A single turn carries every row of the set below to another of its rows. Some are shown first; where does it send the rows asked next?
L: [-27.8 -37.3  10.3  -3.7  22.0  -6.9  17.3  -7.6  36.9 -11.4  29.8  -4.1
   1.3  45.7 -17.7 -25.3  -9.8   4.2 -31.7  18.2  36.9]
R: [  1.7  -9.6  -0.4 -26.1   9.9  17.9   4.4 -25.5 -34.0  25.4  -7.2 -25.2
  18.0  36.1  -6.7  -7.6   5.2  34.1 -18.6  35.4 -11.3]
G: [-11.2 -33.4   9.2   5.7   1.8  11.3  11.1 -15.3  52.2  -2.3 -14.5  -1.6
 -49.7  13.4 -28.0 -10.4  22.0  16.6 -26.4 -14.9   1.6]
K: [-22.8 -17.9  20.3  10.8  -1.2  18.9  11.2 -17.9  39.3   7.4 -38.4 -18.0
 -20.9  -2.8 -20.7   9.3  16.3  -0.6 -16.3 -26.1  -1.9]
B: [-53.5 -24.8  15.1  -8.9  13.9  -2.3 -23.5   7.4  19.1  15.8  29.7  -9.7
   2.0  42.3  12.3 -10.4  -2.5 -24.4 -41.0  -1.3   7.5]
E: [-10.3 -25.0   7.0   3.8   3.0 -12.6   4.8   2.6  28.2   5.0 -30.7  -1.0
 -48.2  -0.4 -14.4  -0.9  22.9   4.5 -39.4 -15.3 -22.8]
Y: [-14.5  -3.6 -17.6   8.8  24.6  32.5  -0.6  19.5  12.5  13.8  44.1  -2.0
  12.5  22.2  12.6 -12.7 -32.9  12.0 -12.7  11.8  32.8]
A: [ 25.3 -21.4  11.9 -31.0  51.3   2.8   4.8 -15.5  17.1   9.8  11.6  -4.9
  -3.9  16.6  29.6  -7.1  -8.1  28.4 -27.5  49.5 -10.3]
S: [  3.0 -20.5 -14.9 -44.0  35.8   5.6 -13.7  27.2 -12.0  45.2  -4.2 -10.6
   1.3  22.5  14.8   9.0 -20.2  21.8 -15.1   6.0  12.7]
M: [-36.5 -21.2  34.8  -8.3   4.2  16.9   4.7  -3.1  23.0  -2.8   3.8 -12.7
  49.3  22.4 -21.1  -4.0  -9.7 -10.4 -23.2   5.7  13.3]
V: [ -6.1   3.7   3.9  16.3  23.5  35.6  -0.4  -3.9  15.6  -2.8  43.3  -0.6
  29.9   9.2  16.1 -17.0 -26.5   7.7 -25.5  32.2   4.6]
W: [-27.6 -20.7   5.2   8.6   5.8  -2.7 -13.2  -6.9  34.2  11.8 -20.5  -6.6
 -47.5  -0.7  -9.4  -3.2  16.1 -10.1 -43.9 -25.2 -14.3]
N: [ 34.1  12.2 -19.2 -16.2  24.1  23.2  -2.0  -7.6 -17.8  13.6  16.3 -11.6
   9.1  19.1  14.5  20.8  33.0  30.5 -25.0  26.8   6.1]
Q: [-24.9   4.1 -12.5  12.9   3.1  40.9 -11.9   0.1 -10.7  14.2  46.1  -8.4
  19.8  32.9   5.4 -21.7 -15.2  11.8 -24.2  18.7   6.6]
D: [ -6.3 -31.9  15.1  -0.1  -4.1   6.6  16.7  -2.6  39.1   1.7 -28.4  -4.4
 -44.8  13.5 -18.0   2.1  32.4  18.5 -17.0 -13.6 -15.9]
T: [-16.0 -20.7  14.4   8.8   2.5  -2.3  17.1  -4.1  28.5   9.9 -43.0 -17.1
 -38.1   1.7  -8.3  13.9  24.1  -0.3 -15.3 -19.3 -12.4]
C: [ 41.8   7.9 -19.1 -21.0  36.1  15.2  -5.3   2.1  -4.4  10.2  18.3  -1.6
   5.6   8.2  18.9  19.8  22.7  27.8 -32.3  26.5   7.5]
P: [ 31.2  10.8 -30.1 -18.5  30.9  14.0  -6.9   7.1 -20.2  21.6  11.9 -10.9
   4.2  14.7  14.3  24.8  22.3  25.0 -25.4  16.0  16.8]

K -> W
B -> L
And these:
Y -> V
T -> E
N -> P
R -> S

A single turn carries every row of the set below to another of its rows. Some are shown first; where does it send the rows asked next?
lon: [-30.8  -8.6  42.4   1.7  30.3  -3.6 -12.1  15.7  16.8 -13.8  14.3  30.7
 -10.1 -19.4]
Kalud: [-42.6  53.5  13.8 -17.8 -11.7 -22.5   4.0  15.3  -5.7 -10.6 -11.9 -26.4
 -42.8 -23.1]
torag: [-34.5  66.2  20.1   9.5  14.2 -35.7   4.1  -0.1  15.1  -1.5  12.4  -0.9
 -12.0 -14.5]
gagu: [ -7.4  27.8  45.9 -42.7  19.8  19.4  43.6   4.3  32.6   1.0  17.2 -24.0
 -31.5   9.7]
vafo: [-44.7  -4.1 -14.5  -4.8  -3.2 -34.4  -8.9   6.1   1.7 -25.3   4.9 -20.2
 -19.7  -8.2]
tusat: [-48.9  33.9  21.7 -40.8   7.9 -32.6   0.5  16.8   2.1 -16.8   8.3 -25.3
 -57.1 -10.2]
Zazok: [-47.6  35.0   4.0  27.0  20.8 -38.3  24.1   9.4  13.2 -21.1   5.6   4.1
  -6.3 -10.5]
lirug: [ -2.8  40.2  32.8 -14.3   4.2  28.5  49.3   3.4  26.0   4.3  -3.9 -24.2
 -15.1  -1.6]
Laro: [-42.0  29.1  -8.5   4.0 -17.8 -22.4  -2.4   9.1  -5.5 -15.9 -13.7 -23.2
 -17.9 -22.4]
Tamus: [  8.2 -11.8  -3.8 -33.1   5.4   7.4  22.7 -15.1  25.4 -16.9   0.1 -18.1
 -17.3  15.8]
Zufen: [-29.5  28.6  58.0  -4.6  34.6   0.6   0.5  27.1  13.9  -5.4   2.0  26.0
 -29.7 -25.4]
fer: [-61.6  18.4  39.3 -23.9   2.1 -33.2  13.2  -6.0  17.0 -38.5  37.5   7.9
 -26.2 -17.9]
bupu: [-29.4   4.4  37.9  16.0  17.2   4.2  -4.9  17.3  12.1 -13.7   0.2  31.6
  -3.2 -28.7]
fovu: [  7.2   4.9  -1.5 -22.6 -13.2  19.7  31.7 -16.1  19.3 -18.4 -15.7 -17.1
 -13.9   1.6]
rol: [  2.2  25.1  13.3 -29.9  -7.6  22.1  46.1  -5.8  16.0 -15.7 -22.5 -20.3
 -32.4  -1.6]
Fuv: [-30.8   8.1  54.1 -11.1  39.1  -6.0  -8.5  22.5  18.6  -8.8  16.2  28.1
 -25.6 -16.5]
Tonev: [ -4.7  10.9  12.3   4.3  -0.7  27.7  45.8  -1.3  26.7  -4.5  -3.7 -20.0
   6.8   1.5]
vus: [  6.1  -0.4   7.9 -47.8  22.6   2.0  31.2  -5.2  28.0 -14.7   2.4 -20.5
 -38.6  21.0]
fufi: [-43.3  55.2  41.8 -22.3   1.6 -32.7  -1.4  -8.5  17.9 -11.7  33.4   2.5
 -23.1 -18.7]
tarir: [-10.9 -20.8  12.4 -11.3  10.8  17.4  39.0  -4.5  33.1 -14.4  17.6 -17.2
   2.0  13.3]
matig: [-50.3  -0.9   4.3 -33.1  11.9 -41.0  -7.7  11.3   6.6 -25.8  18.3 -21.7
 -43.0  -0.4]
dav: [-63.6   6.8  14.8   6.6  13.6 -36.3  28.4   5.0  13.0 -43.4  20.4   9.6
 -15.5 -12.3]
bini: [  0.8  22.6  18.4 -45.0  13.8  11.5  45.2   1.3  21.8 -13.2 -11.7 -21.7
 -48.0  11.4]
zof: [-29.7  26.2  49.1  11.9  20.5   7.0   3.0  23.0   9.6  -8.4  -7.1  28.3
 -15.8 -32.5]
Gotuz: [-13.0 -10.2  33.3 -39.6  23.3  12.4  38.0  -1.2  37.0 -11.0  29.4 -19.5
 -21.5  18.0]

fufi -> Zazok
Zufen -> bupu
rol -> Tamus
And these:
gagu -> Tonev
matig -> Kalud

A single turn carries every row of the set below to another of its rows. Some are shown first; where does it send the rows asked next?
Ter: [  1.0  26.5   7.2   9.1   3.8   9.9 -16.1  25.1  24.4 -16.5  16.7 -15.7
  -0.3 -24.6   1.3  20.7 -38.3 -15.9 -18.9]
migo: [ -8.6  24.7  -0.1 -12.0 -14.9  15.9  -9.9  44.3  68.2   8.2   6.5   3.9
  17.5  -8.3  24.5  12.3 -19.7  12.7   6.4]
ven: [ -8.1  12.4 -19.3  -5.5  23.2   1.9 -12.7  19.5  14.0 -19.2 -17.8  -1.5
  -8.5 -20.9  19.3 -27.3 -29.5  34.3  18.7]
suzo: [-10.5   7.3   6.6 -19.0 -18.9 -14.0  13.8 -19.1   2.7   1.5  19.7   1.0
   5.3  33.9   5.5  47.2  -3.3  -3.8  44.0]
Mina: [  9.4 -40.1   1.3  -9.2  13.2 -15.0 -19.5  13.0   0.7  -8.8 -10.6  -9.9
  -6.6   3.1 -43.7  22.5  -6.3  -9.6  13.5]
nakir: [ 12.0 -23.1 -32.2   3.7  15.4  17.9  -3.2  15.7  11.1  22.5   5.6 -15.2
  -8.7   9.4  31.1  10.4 -62.2  -1.7  -5.3]
Foti: [  4.5 -12.8 -50.8  -2.2  23.5  16.5  13.8  39.0  42.2  13.7 -26.3   4.9
   7.7  -8.0  12.1   5.2 -19.4  23.0  -2.8]
Depat: [-18.8  13.3 -26.6  -8.4  -3.0  23.3  29.3  22.2  11.5  -7.7   0.2 -21.0
   4.2  -6.1   8.7  26.3  -1.3  -8.3 -35.5]
Lapa: [-12.5  -2.8 -23.6 -20.2 -32.0   0.0  26.1  33.5  14.5 -21.5   9.2  -4.3
 -21.0   8.9  28.6  -3.2 -35.7  15.5 -17.8]
kugir: [-18.9  16.8  10.1  -3.2  -7.3 -16.1  22.7  -2.5  -4.6 -29.3   5.6   8.8
   1.2   4.3 -11.6   9.8  10.3  -2.8  49.6]
gogop: [  6.6 -38.9  21.9 -23.8 -20.8 -12.6  -6.0  15.3  38.8   9.4  -2.6   4.4
  -6.0  29.8  -8.6  40.8 -18.4 -11.9  23.6]
Mudo: [ 11.2  -6.8   6.0  29.5  12.0  -0.1  10.4  11.9  29.7   4.4  10.6  35.5
  18.3   0.7 -26.1  18.0  13.8   3.7  43.3]
Zik: [-11.2  12.5 -19.3  -4.6  13.5   9.6 -10.1  29.5   9.6 -16.7 -14.4  -5.1
   0.9 -11.5  29.1 -32.9 -31.3  32.1  25.0]
Zisu: [-16.9  14.3   3.7   2.1 -18.9  -9.2  33.4  -4.3  -5.3 -25.5   7.1  11.2
   5.2   3.2 -10.9  17.5  19.6  -5.0  36.9]
Gagot: [-16.0  22.2 -40.6 -15.0  -7.2  12.4  25.3  26.7  16.2   2.5   8.4 -22.3
  11.8  -6.3   7.4  35.1  -9.2 -11.2 -27.2]
pifir: [  7.8  -2.1  12.9  26.5   9.1  -2.3   9.3  21.5  22.5  -4.7  18.2  30.0
  15.7 -18.4 -25.7  19.4  13.0 -10.3  35.3]
sifam: [  5.2 -17.3 -39.1   8.5  21.3  29.9   0.3  28.3  46.7  12.3 -28.5   4.3
   0.4  -6.0   8.1  -2.8 -18.4  24.0  -4.5]
pudu: [ -4.5 -41.9 -20.5 -19.4   9.8 -13.0   7.6  11.2 -19.7   0.6   9.0  -6.4
  11.1   8.7 -27.8  21.2  19.8  27.3  14.9]
Zema: [-16.0  18.0 -31.0  -7.1  -0.3  18.3  25.7  25.6  17.1   2.1   8.4 -14.9
   7.3 -11.1   0.8  25.9   3.0 -14.5 -35.2]
Dofed: [ -7.5 -11.1 -17.1 -21.4 -32.0   6.3  19.4  46.1  18.1 -15.2   2.0  -8.5
 -12.6   9.7  33.6   3.6 -42.6  10.7 -15.7]
Kipu: [  9.5 -14.6 -35.8   2.5   6.5  13.5   2.3   9.9   3.3  23.8   8.5 -13.6
 -15.8   8.9  27.3   7.6 -63.6 -11.6  -4.2]
Digi: [ 14.8 -43.4  18.2 -15.0 -11.8  -9.5  -1.6   2.7  28.2  13.2  -9.2   4.7
  -5.2  30.8   0.0  43.5 -25.2 -16.6  20.4]
nadog: [-10.5  19.1 -26.0  -0.8  24.6   6.6 -11.8  19.0  14.3 -20.6  -4.6  -5.8
  -0.6 -21.8  19.9 -22.6 -26.2  41.4  19.5]
fome: [ -6.8  -3.9  -1.8 -21.7 -29.9 -24.0  26.5 -14.8   8.3  -0.6  19.4   2.7
  -1.5  31.9  12.3  42.9 -18.7  -6.3  37.8]
fas: [ 12.9 -43.2  11.4  -9.8   3.9 -12.1 -19.6  10.9   0.7  -9.2  -8.4  -4.4
  -7.0   9.4 -38.0  34.7  -4.8   0.4   9.6]
keni: [ -9.0  25.1   0.9  -3.5 -29.3  21.7 -14.8  26.2  67.8   9.9  16.0  -1.8
   9.9  -1.1  21.2  10.3 -25.6  14.9   2.4]
Sifon: [  4.3  -5.1   7.1  20.7  11.7  -3.5  16.5  22.0  36.2  -0.6   4.2  32.6
  14.4  -8.9 -28.4  16.3  14.7  -4.8  42.9]
zemi: [ 16.9 -29.4  -1.9  23.2  -5.9  -1.3  -9.9   6.6  13.9  28.9  37.4  19.1
  15.4  18.9 -13.4   3.2 -18.4  11.0  51.3]
balep: [ -5.0 -43.7 -10.4 -11.1 -18.3  -9.8   6.5  16.9  -7.3  13.7  32.8   7.2
  11.8  25.7  -0.8  -4.7  -0.2  40.1  40.7]
fufa: [  0.4  26.7  10.6   7.0  -0.5   7.7 -26.5  26.2  22.1  -8.4  21.1 -14.6
  -2.0 -22.8   0.3   6.2 -37.8 -19.2 -14.2]
tegid: [-13.8 -38.4 -28.3 -26.4  12.4 -16.1  14.8  19.8 -12.4   3.3  10.1  -6.4
  11.9   6.0 -22.6  13.2  23.0  23.4  22.5]
gokoz: [  8.1 -31.1  21.8 -21.9 -22.3 -10.1  -5.8   4.7  31.4   8.9   2.0   6.3
  -3.0  33.6  -7.8  53.5 -12.6  -3.9  22.1]
bipun: [ 13.3 -14.5 -40.0   7.4   5.5  15.5  -6.4  17.7   3.1  16.5  -3.3 -21.2
  -8.8   5.1  14.6   3.5 -62.3 -12.9  -4.5]
dulav: [ 15.1 -20.9  -2.7  17.7 -14.8  -0.9 -21.6  14.3  32.7  27.9  42.1  19.5
  15.9   6.7 -18.6   6.9 -13.4   5.3  48.5]
Nis: [-22.3  32.2 -30.7 -14.6  18.6  17.5  -8.5  -0.8  14.9  32.7  12.6 -20.7
  21.2  -6.2  32.6   1.3 -14.5  16.0  19.5]
pib: [ 14.0 -43.4  -5.3  -9.4  13.5 -13.2 -17.5   6.2  11.1 -10.5 -25.5  -2.9
  -3.7   7.3 -37.3  22.7  -0.1   1.7  11.9]
rogeb: [ -5.7  33.5   6.4   4.9  -5.9  13.5 -22.0  29.0  13.4 -19.0   7.8 -20.8
   0.9 -20.8   1.8   5.4 -34.2 -20.2  -8.1]
soz: [ 14.6 -24.0  -6.3  22.0  -2.1  -2.2 -10.6  10.2  23.0  35.1  36.5  16.3
  13.5  11.1 -17.8   5.7 -22.4  -4.4  55.1]
gifo: [ -9.8  -7.7 -30.5 -19.8 -29.5   3.1  20.1  24.7  14.8 -20.1   7.9 -14.0
 -18.2  14.6  30.0   3.0 -43.7  21.2 -17.0]
Gibim: [-14.3   1.0  -1.5 -27.9 -19.4 -19.0  19.6 -14.5  10.3  12.0  19.3  -5.0
   5.5  33.0   6.6  45.0  -8.9 -11.4  42.8]
miti: [  7.0 -17.6 -41.2   2.3  18.1  22.3   9.0  28.2  49.5  20.5 -30.3  10.4
  -3.8  -3.7  11.6   3.5 -21.0  17.4  -5.4]
tetud: [-10.4 -39.8  -8.8 -15.9 -23.4  -9.6   2.8  21.0  -0.9  15.5  35.3   4.8
   6.6  23.7   4.5 -14.4  -7.1  29.3  51.5]
Kuz: [-10.6 -35.1 -10.7 -17.5 -17.5  -0.8  -8.8  12.2  -0.5  24.4  36.5   1.5
  17.1  24.2   9.9  -8.9   4.8  30.0  48.8]
dekid: [-23.4  32.3 -22.9  -9.0  11.2  25.2  -5.1   4.1  19.7  27.9  21.1 -18.2
  22.6  -5.4  40.7   3.9 -16.3  17.0  20.8]
tobis: [-14.6  34.6 -37.5  -6.1  11.1  19.4 -13.6   6.0  22.7  31.0  14.1 -19.7
  25.0  -3.2  28.4   4.2 -27.4   8.5  26.1]
Difo: [-10.6  15.7  13.9   4.2  -4.3 -11.2  19.2  -3.8   1.0 -29.2   6.0  19.8
   6.4   8.4 -11.0  16.1  16.5   6.0  47.7]
bet: [-12.4  21.7  -0.4 -15.5 -24.8  14.1 -14.5  30.8  68.5  16.1  14.0   0.3
  12.0  -1.2  25.0   4.1 -18.9  19.4   3.6]
ralav: [-10.2 -35.2 -23.7 -29.6  20.5 -21.1  -0.5  11.7 -15.5  -6.5   8.4  -6.1
  12.9   4.7 -12.9   8.9  18.3  32.4  26.9]

Ter -> keni
Zisu -> pifir
And these:
rogeb -> migo
Mina -> gogop
bet -> Nis
gokoz -> suzo

